In the rows, zero is written as 128.
Each row of T is roughly a mix of the hidden directions of one of 3 groups; some rows fit no group.
T:
[[ 61 144 191 119 127 158 143 143 126 149 167 135]
 [133 138 116  87  71 166 130 140 140 176 181 128]
 [130  88  95  99 119 154 156 191 138 163  90 107]
 [149 119 128 143 151 195 128 124 157  86 106  70]
 [175 137 124  93 141  66 131 122 102 164  78 135]
 [134 120 155 146 163  62 131 171  84  99 153 140]
 [105 146 153 109 194 116 103 136 155 176 111  85]
 [126 124 115  84 176 114 149 123 105 186 183 121]
 [168 116 144 109  99 115 146  46 103 128 150 102]
 [130  84 145  80 129 155  83 149  95 157 104 172]
 [157  99  85 179 140  79  77 133 117 111 109 120]
 [159  93 145  79  81 122 113  69 120 125 156 104]
 [156 125 117 132 153  98 138 106 132 196  64 143]
 [126 154  85 120 118 167 122 191 164 165 155 104]
 [144  54 120 123 155 104 125 116 145 178 153  89]
 [115 173 176 146  92 132 104 103 185 164 145 137]
 [ 80  90 111 142  94 150 112  93 118  89 182 144]
 [ 91  98 137 147 142 154  55 116 141 170 149 156]
 [100 150 118 139 100 168 117 205 104 120 161 151]
 [172 107 152 147 124 118 112  63 102 110 122 185]
 [115 126 127 152 121 163 143 200 135 144  61 124]
 [ 91  65 130 147  77 112 126  75 134 132 155 136]
 [143 139 119 127  91 158 180 162 111 190 166 127]
 [ 45 139 122 123 121 114 109 164  99 145 129 173]
 [133  83  88 158  96 172  73 129 134 110  93 121]
 [ 91 136 101 143 176 127 149  55 115 138 102 158]
 [109 127 197 179 105 112 145 119 138 127 184 137]
 [166 120 169  61 108  88 145 138 131 116  92 155]
 [119 145 140 141  90  98 100 199 139 108 172  97]
 [ 94 132 160 103 143 156 101 155 171 168 133  70]
 [109 197 123 164 129  81 121 130 160 158 148 163]
 [103 168  73  87 106 165  97 118 163 119 134  95]
 [152 121 173  62 103  86 111 111 121 124 113  84]
 [152 117 129 134 113 107 100 203 131 150  69 110]
 [135 109 109 116 165 120  86 203 115 135 144  84]
 [119 112 156  69  99  79 151 166  87 141 151 123]
 [119 124 109 154 172 124 162  61 155 165 121 164]
 [114 131 177 107 149 130 175 130 202 157 116 125]
 [143 109 155 115 127  98  80  83 117 182  99 168]
 [141 145 115 130 142  98 131 192 131  93 111  59]
 [113  99  82 123 109 144  59 171  99 117 109 146]
 [155 117  77 111  94 122 155 171  85 125 164 167]
 [148 103 151  51 158  94 140 113 128 145 121 173]
 [117  62 110 153 125 110 108  92 139 117  64 110]
 [ 69 114 145 179 109  92 148 109 133  99 176 130]
 [183 117 131 130 147  83 125  79 122 123  80  85]
 [104 124 117 116  65 136  95 160  66 127 159 144]
 [126 118  77 103 186 117 121 156  93 154 126  76]
 [121  83  74 136 160 142 159 137 168 139  75 110]
 [148 103  98 153 131 130 130  88 115  82  53 121]
 [199 108 136 150 112 128 131  95  98  72 125 156]
 [173  98 142 142 145  92 143 122 111 138  71  69]
 [156 133  25 119 141 126 126 146 128 131 140 126]
 [ 96 135 142 144 119 123 125 223 147 151 107 142]
 [ 96 145 164 156 135 148 104 162 163 104 187  91]
 [ 67 121 101 107 144 124  87 116 130 125 174 184]
 [159 103 155 190 144 129 118  97  93 131  70 118]
 [154 190  62 125  93 143 106 136 111  99 136 140]
 [100 126 137 102 100 112  78  51 130 140  98 131]
 [ 84 101 151  58 153 145 109 157 120 156 144 158]
 [109  94  99  92 114 160  54 147 129 149 156 114]
 [118 151 137 125 194  66 109 122 127 159  87 114]
 [161  86 135 113 133  99 154  76 177 135 128 176]
 [102 128 167  72 135 142  62  92 121 127 138 156]
 [ 80  68 135 135  97 177 137 138 173 116 105 124]
 [114 103 150  83 148 161  88 135 141 200 132 113]
 [100 116 146 110  87 112  66 164 141 183 145 125]
 [ 96 116 169 179 153 121 111 103 143  94  88  82]
 [129 132 155 162 137 155  56 105 164 162 154 153]
 [ 85 154 108 128 144 142 107 198 135 147 149 179]
 [107 149 111 118  69 126 179 136 122 137 175 178]
 [144 134 153 183 111 139 199  93 130 116 156 103]
 [194 125 121 116  77 119  88 147  82 137 141 151]
 [157 143 112 144  86 166 154 158  96 147 119 194]
 [174 119 154  76 161 111 119 113 116 175  82 109]
 [157 133 124 102 118 189 122 198 155 159 125 142]
 [150 119 153  80 142 145 155 117 183 186  99 136]
 [162 103 125 156 177  78 186 116 124 125 104 152]
 [ 88 119 140 130 102 122 135 119  72 102  60  96]
 [139 130 129 133 135 158 154 167  62 169 122 181]
 [177 103  95 157 156 112  89 103 141  74 139 101]
 [139 113  87 109 187 145  87  92 138  90  90 123]
 [ 95 130 132 147 118 135 125 168 122 109 218 150]
 [189  84 118  96 146  87 103 133  87 146 114 149]
 [160 125 132 138 139  92 154  36 120 140 136 117]
 [ 99  94  89 128  93 160  75 142 107 107 169 157]
 [120 113 116 116  92 177 157 176 125  96 186 110]
 [129 117 133 152  84 154 117 127 121 114 201 184]
 [ 79 100 121 122 114 141 170  65 113 119  84 152]
 [ 63 141 144 164 114 159  93 133 157  85 150 153]
 [140 160 113 122 196 158 161  80 158 142 133 153]
 [ 87 149 100 147 165 137  59 110 113 101 165 117]
 [187  97 163 110 138  64 127  99 116 136 112 102]
 [125 158 112 136 131 120  80 162 175 166  90  81]
 [176  77 169 136 113 141  82  94 102 103 136 151]
 [153 108 122 113 198 172 148  77 115 142 110 146]
 [142  91 128  86 143 153 116 126 173 154  56 122]
 [110 159 113 149 166  66 104 103  97  89 163 134]
 [172 123 111 123 118 156 166  62 119 126  86 164]
 [ 77 147 154  90 165 132  92 129 167 155 172 111]
 [145 121  85 133 132 143 176 189  93 175 140 134]
 [112  97 161  91 101 127 128 185 110 105 168  82]
 [126  74 143 150 139 144 132 181  84 181 146 145]
 [101 128 112 153  84  97  83 103 147 153  65 142]
 [172 139 161 104  90  78 142  88 166  96 129 140]
 [ 93  83 152 175 112 151 104 165 135 114 141 182]
 [150  80 175  97 112 101 136 151 141 129  70  95]
 [203 143 133 101 128 141 117 110 113  85 153  81]
 [103  85 130  73 162 120 148 134 170 152  99  85]
 [133 153  94 131 129 123 122 166 110 102  77  55]
 [146 120 148 124  93 126 133  86 106  70 179  84]
 [169 139 131 137 126 134 144 187 144 196  88 138]
 [105 125 104  65 117 150  99 139 140 161 193 135]
 [141 144 157 192 129 115 176  93 141  97  88 145]
 [142 115 146 138  53 138 124  82 124 127 139 187]
 [150 134 116 127 134 137 200  73 112  93  90 142]
 [ 79 172 106  97 102 173 110 154 137 124 176 143]]
One row of each group comes first, with its name. Which group is each row after those in?
[ 77  95 134 101 159 107  96 110 117 181  83 125]	(99)
[ 71 137 133 103  86 158 109 176 169 108 145 106]	(102)
[ 67 103 132 154  74 165 144 156  98 114 101 123]	(68)

[101  95 110 114 173 114 132 156 147 123  83  61]	(102)
[160 148 139 106  54  88 142 125 137 136  78 115]	(99)
[142 186 171 116 162  79 122 127 153 177 136 123]	(99)
[ 64 129 138 110 105 114 133 174 123 151 193 140]	(99)
[144 113 120  99 171 125  77 157 164  90  84 101]	(68)
[ 92 105 154  82  90 125 193 128  96 109 149 127]	(99)
[111  78 124 107 115 128 108 195  97 101 149  87]	(99)
[151 119 104 115 130 138 209 151 132 186 120 111]	(102)
[166 149  89 126  88 108 193 121 108  95 102 146]	(99)
[ 85 166 118 163 122 136  86 164 182 155 153 113]	(99)
[ 83 127 114 150  93 146 126 189  94 161  98 160]	(68)
